Points on a landscape with several valleys, each with its height.
j801 h=90: [ 95 136 143 130  97 119 109 105 132 132 158 151  71 150  97 123 154 104
 123 182 112 173  83 130]
j307 h=88: [125 174 142 145 129 131 110 145 119 105 169 137  56 115 116 130 182 119
 147 132 161 186 108 124]
j349 h=80: [ 96 126 148  90  72 132 149 102 115 139 155 150 124 153 117 122 115 103
 119 185  68 140  94 106]
j957 h=83: [ 93 129 128 112  74 130 140 110 132 155 136 140 120 136 115 124 109 111
 103 160  98 139 112 123]
j192 h=93: [ 90 140 137 140  93 110 100 104 138 137 152 143  62 149  89 130 165 107
 120 183 124 180  79 141]
j596 h=82: [ 97 128 134 102  66 134 152 108 129 151 136 141 134 136 126 125  96 105
 107 162  77 126 118 111]
j772 h=97: [162 122  84 137 156 102  95 144 146 139  55  59 171 133 143 133 130 167
 110  44 204  82 170 177]
j837 h=94: [ 88 129 132 141  76 105 119  93 144 166 117 130  93 162  80 106 148 117
  98 162 144 165  96 152]
j406 h=94: [103 120 137 114  65 139 160  97 144 148 114 131 160 138 138 123  87  93
 107 148  68 104 128 111]
j10 h=89: [138  99  97 145 140 116 102 146 151 150  68  84 182 133 137 129 116 147
 111  79 181  94 148 161]
j230 h=95: [158 138 109 153 191 119 108 164 139 108  66  76 133 103 137 156 157 175
 145  37 233 119 158 165]
j492 h=82: [111 139 162 114 117 155 145 123 104 121 179 165  91 133 121 124 136  95
 142 176  84 144  97  89]
j205 h=96: [121 147 167 146 141 148 118 123 117 107 190 170  54 133 115 129 181  91
 160 174 108 169  89  96]
j247 h=97: [ 85 140 134 146  88 100 100 102 144 145 148 136  56 150  78 129 169 108
 112 190 133 179  74 151]
j431 h=98: [132 161 164 141 150 161 123 141 112 104 192 173  60 120 126 144 165  91
 158 164 105 152  96  77]
j401 h=94: [136 117 104 149 139 109  74 151 138 125  69  75 152 152 112 134 161 145
 124  80 230 130 131 167]
j536 h=87: [ 95 138 135 131  92 115 107 107 134 138 152 146  72 146  95 125 148 111
 115 175 123 173  90 135]
j690 h=97: [191 108 114 124 223 133 135 140 125  95 120 129 185 108 184 134 117 173
 162  66 117  81 182 110]
j597 h=90: [ 91 122 127 121  66 127 146 106 146 166 114 132 137 137 119 121 105 112
  98 151 103 133 112 131]
j389 h=91: [173 123 122 131 190 138 139 153 110  88 166 145 145  97 151 153 105 152
 161 115 102 108 148 104]
j963 h=74: [106 126 142  98  68 142 163 106 119 136 146 144 146 140 139 123  89  96
 116 163  58 108 132  96]
j336 h=88: [ 97 143 130 136  90 111 102 111 136 143 146 140  75 144  89 126 151 117
 111 167 139 175  97 140]
j219 h=97: [ 84 126 141 119  49 125 163  84 155 169 114 124 144 138 119 115 100 102
  99 153  83 132 106 130]
j413 h=92: [133  98  98 146 132 117  97 145 150 151  63  80 181 137 132 128 119 143
 109  81 186  97 147 161]
j295 h=91: [127  99 102 150 126 118  93 145 147 151  68  86 171 142 123 126 126 135
 110  98 193 108 137 162]
j702 h=93: [130 132 114 156 158 100  84 163 127 104  89  91 136 129 114 145 185 159
 147  84 235 161 120 164]
j760 h=94: [194 112 113 125 219 134 131 140 127 104 109 117 184 114 181 128 124 172
 160  56 135  78 187 116]
j444 h=90: [114 140 115 150 116 108  84 141 130 121 102 108 116 147 103 134 178 137
 123 126 207 164 117 162]
j559 h=88: [ 83 126 134 112  64 117 141  95 137 158 134 139 114 143 102 115 119 114
 102 169  99 155  94 136]
j527 h=91: [ 98 112 119 138  86 126 132 115 155 166  91 126 145 144 116 117 119 115
  95 144 136 130 116 147]
j276 h=97: [194 118 111 125 222 130 126 149 123  85 121 122 173 106 184 147 135 173
 171  62 137  87 188 113]
j469 h=29: [ 83 128 137 119  76 107 124  95 133 149 142 142  90 152  87 112 137 112
 106 183 108 169  82 142]
j109 h=76: [ 97 134 136 112  87 130 130 111 123 141 152 148  98 142 108 124 123 106
 113 174  98 152 102 117]
j567 h=86: [135 156 149 126 138 161 144 146 110 111 186 169  88 112 135 144 125 109
 144 145  99 136 126  79]
j560 h=69: [163 114 111 137 189 129 121 159 128 115 104 108 157 101 146 135 120 156
 140  84 170 106 161 143]
j281 h=83: [117 101 121 126  99 136 144 123 140 145 105 127 173 130 136 122  89 114
 111 140  97 103 128 126]
j853 h=82: [101 160 133 152  98 115  96 121 134 127 151 134  63 137  96 136 180 121
 126 153 156 188  98 142]
j520 h=99: [109 138 176 135 132 141 123 111 113 106 181 171  62 146 114 124 181  87
 158 182  89 163  73  97]
j292 h=92: [181 102 118 123 202 135 151 147 111  93 136 141 179 103 160 129  93 160
 149 109  85  88 163 116]
j590 h=85: [100 139 127 128  91 123 114 118 134 146 142 142  92 137 104 126 129 115
 106 160 129 156 110 130]
j609 h=15: [124 136 152  99 104 158 171 127 101 128 174 161 124 116 139 115  95 101
 129 157  66 116 135  87]
j414 h=73: [169  93 116 130 185 133 144 137 133 131  94 120 192 116 157 109  92 155
 132  84 116  76 164 134]
j134 h=95: [161 136 102 153 183 114 105 156 143 114  58  71 140 114 134 152 150 172
 138  35 230 108 162 167]
j741 h=78: [116 144 158 120 122 161 146 130 106 120 180 166  88 124 125 130 131  97
 141 168  90 143 108  86]
j705 h=93: [ 99 108 126 127  73 137 154 107 156 159  91 123 170 133 133 121  93 104
 101 142  95 110 122 129]
j133 h=71: [102 127 149  85  67 142 165 105 111 134 157 147 138 145 134 129  95  94
 120 177  55 116 121  93]
j243 h=92: [ 90 139 137 137  93 111 103 104 138 136 153 144  62 151  88 127 162 107
 120 184 123 179  78 141]
j959 h=87: [179 120 104 135 195 123 126 142 138 135  81  85 175 104 160 117 124 174
 135  42 176  84 182 161]
j126 h=87: [187 112 112 128 214 131 131 148 123 100 117 121 170 107 171 137 122 169
 158  73 139  87 180 121]
j852 h=97: [165 124  83 138 158 102  97 143 147 140  54  59 173 131 144 133 129 168
 111  43 202  82 171 177]
j387 h=59: [157  98 113 134 176 133 131 149 132 127 107 118 176 109 145 120  99 146
 130 101 137  96 154 137]
j6 h=87: [ 88 134 137 131  89 109 107 101 136 140 149 144  71 152  87 121 153 106
 115 186 117 177  79 141]
j358 h=0: [119 132 153  95  94 155 173 120 100 130 169 158 130 122 137 114  95  98
 125 163  63 114 132  89]
j594 h=90: [183 130 108 141 203 127 123 149 133 114  82  85 161  99 160 136 139 172
 150  36 188  92 187 154]
j616 h=37: [129 126 146 101 100 148 172 119 106 125 156 152 143 119 142 110  85 104
 129 151  57 103 145  93]
j969 h=94: [102 124 141 102  60 138 163  96 133 141 131 135 152 143 139 126  87  91
 112 158  58 108 129 101]
j917 h=88: [131  88 101 144 135 119 115 140 158 157  67  96 192 131 142 123 103 146
 109  85 154  88 146 156]
j396 h=90: [183 106 116 127 211 134 140 149 117  92 132 137 174 102 167 137 108 166
 155  97 108  89 169 115]
j61 h=62: [ 81 128 137 119  70 107 131  94 136 154 137 141  98 150  89 110 132 116
 103 178 108 166  86 143]
j509 h=79: [105 127 151  87  67 143 168 104 109 131 158 146 143 143 140 129  90  91
 121 178  49 110 129  90]
j747 h=93: [188 111 113 125 219 132 134 148 122  90 126 130 176 104 175 141 121 171
 161  80 122  88 178 113]
j261 h=32: [109 129 150  89  76 148 168 111 105 133 162 152 135 137 135 122  95  95
 122 173  60 114 125  91]
j511 h=82: [110 136 164 105 111 155 153 118  99 125 177 164  97 137 122 120 132  94
 141 179  77 139  96  90]
j677 h=91: [106 148 146 145 115 128 106 120 133 122 168 153  57 136 104 132 169 106
 137 169 127 183  92 124]
j37 h=83: [117 145 163 116 123 166 154 131 101 121 184 169  95 121 130 130 129  96
 144 168  82 137 107  81]
j53 h=91: [186  92 122 120 201 138 156 138 118 108 111 132 190 115 161 108  85 156
 144  94  88  73 167 121]
j451 h=96: [108 126 147  99  62 140 166  95 125 131 139 139 154 148 145 126  84  87
 118 161  49  99 137  93]
j296 h=94: [100 175 126 153  94 102  85 129 126 120 130 113  79 146 101 137 207 140
 132 131 197 192 104 152]
j318 h=70: [ 81 130 137 127  79 101 117  94 136 149 141 139  79 153  79 112 146 111
 105 188 120 173  77 148]
j742 h=95: [143 173 150 135 153 155 123 153 114  99 191 167  60 116 131 149 153 103
 154 143 121 147 111  78]
j484 h=72: [168 120 108 138 190 126 120 153 133 120  92  99 159 101 148 133 124 162
 139  67 180 101 167 153]
j983 h=85: [186 111 110 130 208 130 132 138 130 125  95 105 183 111 167 116 116 170
 144  51 151  78 183 138]
j379 h=33: [120 139 152 106 108 160 161 129 102 128 176 162 112 122 131 122 108 101
 129 163  78 127 123  86]
j172 h=84: [140 115 103 145 154 120  98 158 136 128  82  88 156 121 123 140 132 145
 124  88 202 118 142 159]
j953 h=89: [170  81 128 126 171 138 159 131 130 121  92 126 198 124 154 104  80 144
 139 100  86  67 155 125]
j961 h=81: [124 112 110 141 132 124 106 148 138 139  99 114 148 125 120 133 118 131
 113 125 171 125 131 148]
j83 h=56: [122 123 148 100  89 146 172 113 109 124 152 148 147 126 144 112  85  98
 128 155  53 102 143  91]
j470 h=85: [100 158 129 148  92 109  94 117 134 130 145 130  68 142  92 133 177 123
 121 154 160 184 100 143]
j29 h=83: [ 99 135 141 118  95 126 122 109 124 136 158 153  86 145 104 123 136 104
 120 177 103 161  93 121]
j426 h=97: [ 92 126 137 118  53 134 163  88 155 164 105 123 156 134 131 121  91  94
  99 146  77 118 119 123]
j403 h=97: [176 127  90 136 173 109 116 139 142 144  64  65 178 110 154 120 127 177
 120  34 191  81 181 179]
j909 h=82: [100 127 125 117  80 131 135 117 134 155 129 138 124 133 117 126 107 113
 101 154 107 133 118 123]
j827 h=94: [ 86 127 137 113  54 130 160  94 146 165 118 130 143 137 122 120  97 103
 100 156  81 131 109 124]
j796 h=74: [110 162 137 150 109 123 102 129 131 120 158 139  59 128 102 132 177 119
 134 149 153 188 102 134]
j285 h=92: [125 134 113 156 149 102  85 161 127 105  93  93 133 132 113 143 185 155
 143  96 230 164 119 165]
j661 h=73: [ 88 136 132 132  82 108 108  99 137 148 143 139  79 151  83 118 147 114
 107 177 127 172  89 145]
j748 h=64: [138 140 144 115 130 155 158 137 104 117 177 161 120 108 139 127 100 116
 137 142  79 122 139  87]
j259 h=92: [170 137 110 147 203 122 116 164 130  98  78  86 134  93 150 156 151 176
 154  40 213 110 172 161]
j683 h=86: [143 153 142 126 145 153 144 148 110 106 183 165  99 106 141 147 117 120
 147 135  96 131 133  81]
j266 h=92: [158 103  97 135 172 111 124 132 149 151  66  91 194 117 158 113 104 174
 115  53 154  77 165 163]
j828 h=78: [176 115 114 132 204 132 130 156 120  98 123 123 160 102 158 141 120 160
 152  91 147  99 167 127]
j202 h=59: [125 167 131 145 137 125 107 157 119 105 149 122  78 110 116 137 175 132
 144 116 182 179 119 135]
j308 h=78: [ 93 127 141  96  70 132 147 104 120 145 150 147 121 148 117 123 110 105
 114 179  77 141 101 111]
j896 h=26: [117 159 128 144 124 123 104 148 126 114 140 127  83 117 111 138 163 130
 134 126 178 175 120 137]
j936 h=81: [130 134 114 151 152 114  96 165 123 107 102  97 127 117 117 148 166 146
 141 102 216 154 127 158]
j223 h=92: [184 101 113 124 211 131 138 131 129 130  92 113 195 118 171 102 103 171
 139  53 131  67 179 129]
j105 h=95: [188  93 123 117 203 136 157 141 117 100 118 135 190 111 163 112  84 160
 145  98  77  74 166 120]
j579 h=93: [ 90 150 129 148  85 103  95 105 137 143 145 131  64 150  78 130 172 116
 112 174 150 182  88 150]
j732 h=98: [180 154 116 121 209 129 114 190  89  60 152 106 103 107 151 173 162 160
 174  90 185 113 131 136]
j621 h=74: [153 122 131 124 157 145 148 144 106 110 165 148 139 105 142 131  94 130
 144 129  93 111 144 101]
j352 h=85: [163 130 116 138 191 131 122 172 113  86 132 120 131  97 142 155 133 150
 156 101 172 124 149 129]
j240 h=93: [141  98  93 141 145 110 111 139 156 157  61  83 193 130 149 123 109 161
 109  66 165  82 157 164]
j847 h=92: [ 81 130 134 134  74  98 120  92 139 157 134 137  84 155  75 108 145 117
 101 180 130 172  84 150]
Follow the land downhill from each row below. Which row is at the bottom of its valley?
j742 => j358
j520 => j358
j431 => j358
j661 => j469
j202 => j896
j307 => j896
j61 => j469
